Rotation paths and how fast each direction turns (degrees a step):
Each turn is a multiple of 5 degrees from 10 to 175, or 0.
Each row of a path follows its step; steps can be skipped.

step 16: [ 40   2   2   3  -2  27 -10  -7  -1  -7  -8 -23   8 -46  15  -7   1  20
  32   3  18   9  -8   3  30  -7  24   3   2 -26 -22  13  -2  11  -3  47
   3   5   8   0 -11 -14  25 -11  -7 -29   0  13  11   6   2   2 -16   5]
step 17: [ 33   6   4  20 -10 -22   1  -3   3  20 -11 -34 -28 -18 -12   6  15 -24
  33  -3  -3   5  -9   1 -16  33 -11  13  23 -28 -15 -14  20   1   6   6
 -17   8  -5  11 -13 -37   4   4  12  -1   3  -5   6  32   4   5  29 -17]
step 20: [ 11  11 -17   4 -14 -38  -2   3  18   5  10  -1   9 -10 -30  19 -16   1
  19 -25   2  11   6 -18   3  58   5  -3 -20   7 -12  -2  11  26  23  -9
 -22  14  -9  -9   4  -6  10 -16  13  30  -3 -12  16   4  -1  15  29  21]
step 25: [ 14   2   5  15 -15 -18 -23 -13  -4  10   5   9  15  -4   8  18 -19  -8
  11  -3 -10   0  -6 -15 -41   0 -33  -5  -1 -20  -6 -33 -18  25   1 -30
 -18 -36  20  16 -19   0   3 -15  17   9  -2   4  21  26  -7  30  15  19]
step 26: [-36  -3  30 -16  -2   6 -37  -9 -21   7   2  -7  15   7  46   8 -12  12
  27  -6   7   0 -19   4   3  11  -7 -15 -19 -23  19 -35  -3  23  20  -3
  11  11   5  -6   4   7  -8  13  22  -8  26  15  -7 -17 -27   1   0  15]
step 27: [-19  24  10 -19  26  23 -15  -9   8 -26  -2 -26  -4 -11   8  22   9  28
   9  19  24   7   2 -16 -33 -12  18  -2  28 -31 -34 -12 -17  10 -16 -13
   6  20  11   0 -32   6  -8  -3   2 -14   0  12   9   8 -17 -11 -16   7]
step 31: [  1  -3  -5 -16 -11 -18 -28   2   5  25 -12   8 -15 -14  17  23 -34 -11
  13  -1  -4  -1 -11  40 -18  37  31  -6 -10  24   7 -23   2  10  -8   2
   8  26  -7 -22  16   5 -16 -19 -16   1  29  -8  14 -17  13 -22   4  12]
step 32: [  9  18 -20 -22   3  24 -14 -15   1   9  11 -14  21   2 -20  -1 -33 -17
   8   5  18  29 -12 -26 -18 -13  46  18  19  -3 -13  13   3 -10  -1  17
  17  24  13 -15   7   3  -1  -4   2 -26   4 -13  12 -29   6 -27  17   8]
Directions:
[  3  -4   0  -4 -10  -2   5   2  -1   2   5   3  -7  -3  -3   0  -1   8
  -3  -4   2  -8   2   0  10   0   7   4   3 -10  -1  -8   3  -5   3   8
  -5  -4  -7   6  -5   1   5  -1   6   3  -5  -3  -6   0   0   4   0  -6]
10
[ -9   7   0  -2  -4  -1  -4  -6   2   0   1  -8   1   3  -2  -6   2  10
  -3   4  -2  -7  -2   5   2  11   3   3   8   2  -2   2   0  -3   3  -2
   7   1  -3   1   6  -9   2  -3 -12   4  -6   0   2   3   0   4   5   6]
35
[ -4  -1  11  -4  -5   6  -2  -5  -1  -2  11  -4   2   0  -6  -4  -4  -6
   1   6  -6   4  -3  -6   4  -7  -8  -3   3   1  12  -2   2   1  -6   4
   4 -11  -2  -3   1  -1   3  -5   0   4   4  -1  -5  -4  -5   3   1   2]
100
[ 0  3 -4 -4 -2 -2  6 -5 -2 -6  1 -6 -4  2  4 -4 12  2 -1  0 -4  7 -4 -9
 12  1 -3 -7  1 -1 -9 -5 -1  1 -6  1 -4  6  3 -1 -1  1  6  6 -6 -1  9 -8
  2  0  1  1 -7  1]
60
[ -4  -5   4   3   5   9  -1   1  -4   2  -7  -3   3   0  -5   2  -3   3
  -2   3  -3   2   9  -6   0  -9   1   9   8   2  -7  -3   1   3   0   9
   0   2   6  -8 -10   1   5   7  -7  -4 -10   0   3  -1   0   1   3   1]
135
[-7  6 -8 -1  1  2 -2  3  4  2  9 -3 -1  0 -3  0 -3  2  0  2  2 11  4  0
  1  8 -8  2  3 -4  1  2  7 -9  6 -1  0  3 -1 -7  1  6  0 13  6 -4  3  9
 -2  0 -1  6  3 -8]
120

step 0: [  4 -25  30 -14   5 -29 -16   9 -17   5   0  13 -19   3 -21  11 -45  28
 -16 -49   7  29  27 -13  11  -6   3  27   6   6   2 -20   6  27   7  -6
  11  -5 -11  29 -29 -12   2  17   1   0  21  -1  12  22  -8   6  -3  11]
step 7: [-20  46  26 -20  22  -9  24   6 -22 -37 -27  -7   0  10 -17  14  27  16
  -7  21 -15  54   0   2  23   5  -2   8   6  17  22 -16  -9  16  -6 -21
 -13 -16   6   1 -14   3  16  -4  -8 -25 -17   4  -7  14   1 -15  -3  -6]
step 10: [ 44  -4 -17  19 -26  -7  40  14   4   0  18  19  14 -27  -5   9  -8 -29
  -6  29   8   0  -6 -16   2  30  42 -20  11  -4 -31  18  21  -2   4 -15
 -15  -5  18  14 -22   0  -8 -17  -4   3  19  13 -22  17  14  17   8  -3]
step 12: [  8 -10  25 -31   7  30  -2   5 -15 -19  16  12  30  12  -3  44 -20  -9
  10 -28   7  -9 -23   5  11 -29 -33  41 -19  -8 -10   9 -18 -17 -21  14
  -9   2 -20  13   5  29   0  -6 -28   4   7   6   8  -4 -15   3 -26  -2]
step 16: [ -4 -58  -1  27  21  -6 -37   3  10   0 -36  26  -6  -9 -12  17 -35  -8
 -12   2   4  11  22  14  -3  17  -8   2 -29  16  17  -3 -14  19 -10   9
   4   4 -18  21 -29   5   6  17  -5  -1  26  19   6  -1  15 -21   1 -26]
step 22: [ 26  13 -17  24  22 -40  -1   6  16 -14  16  -3 -11  19 -18 -16   9  19
   1  44  -5  -8 -25  -7   8   3  -8  -2  -3 -20  -2  28 -27 -13  -6 -21
  15  14  -4  20  17  17 -12 -41   3  -6  17  -3   1 -28  11 -10  38   9]
step 27: [-20  -1  -4   4  22 -17 -16 -10 -15  11   9  10  -8  -3 -28  32  -1   4
 -49 -25   4 -19   9  19  -9  13   1   6  12  19   1  -2  26  -6 -15  30
  -1  17  15   7 -27   6 -31 -22  -3 -43  11   5 -31  24   3 -11  20   7]
step 31: [-23  -1  24  -7  -8  14   9  21 -12  -7  -7  10 -16  18  29  11  10 -10
 -14  -4  -4  -6  -4  25  11  32   6  45  14  -9 -13   1 -29 -13  11  22
   9  17   2   7 -24 -24  32   0  -1  33 -23 -18 -27   0  12 -31  21  24]
Directions:
[ -3   4  -5   0  -4 -14   5   7  -3   2  10  -3   2   1   8  -2  -1  -4
   3   3  -8   6  -5  -5   1  -1   4   8   0   6  -2   2   8   5   4  -6
   2   4  -3   0  -2  -5   3   6  -2  -4   0  -6   4   8   2  -5  -1  -7]
100
[  1   8   2  -2  -2   3   9   5  -5  -3   1  -1   6   2   1   3   5  -9
   1   7  -1   5  -1   5   2   5  -7   1  -3   4   0  -3  -5 -10   1   0
 -10  -1   1   9   1  -4   3   5  -5  11  -5   0  -6  -1  -4   9  -6   2]
135
[  2   2   7   0   2  -2   3   0  -2   9  -2  -2   1   1   7   1  -3   4
   6   5   1  -5  -9   4   2  -3  -3   0   4  -3 -11  -1  -7  -5   5   5
  -1  -1   2  -3   0   7   5  -3  -4   2  10 -14   0  -9  -3  -5   3  -6]
40
[ -7   4   0   1  -9   0   6   0  -4   2  -1   1  10   0  -6  -7  -3  -1
  -4   6   8  -4  -5 -10  -2   0   4  13  -5  -8   7   3  -4   1   0   8
   3   4  -7  -1   3  -2  -4  -4   1   5   1   1   1  -5  -2  -4   0   3]
40
[  0  -2  -4   5  -2  -2  -2  -3  -5   4   3 -10   1  -6 -12   5  -7  -4
   2   5   1   2   1   8   3  -4  10   0  -5  -1  -8  -6   1   1   5   0
  -8  -7   0  -7   3  -1   2  -2  11   4  -6   0   0   5  -5   0   5   1]
80
[ -1  -2   0  -3  -6  -6  -9   2  -2   6  -3  -6  -3   0   0   0  -1   2
  -1  -8   7  -3  -3   5   2   4   7   5 -10   1   0  -2  -3 -12  -5   2
  -1   5   6  -2  -5  -4   6   9  -2  -5   6   3   2  -1   7   4  -7   5]
25
[ -1  -3  -1   1   8  -9  -3   2  -2 -11  -3  -1   2   0  -4  -4  11 -10
   0  -1   2  -5  -4  -3   2  -1   1  -3   4  -5  -4  -4  -3   4  -2  -2
  -1   2  -4 -11  -6  -7   1  -4  -1   0   6  -5 -12   3  -3   1  -5   6]
90
[  6  -4   2   5   3   3   5  -1   0   1   2  -1  -2 -11  -2  -3   3   7
  -8   0  -6   7   3  -3   1   8   6   4  -2   6  -1  -2  -4   4  -4  -6
  -4   4 -10  -1  -1   6   2   0   2   2  13  -1   4  -6  -7   7  -5  -3]
110
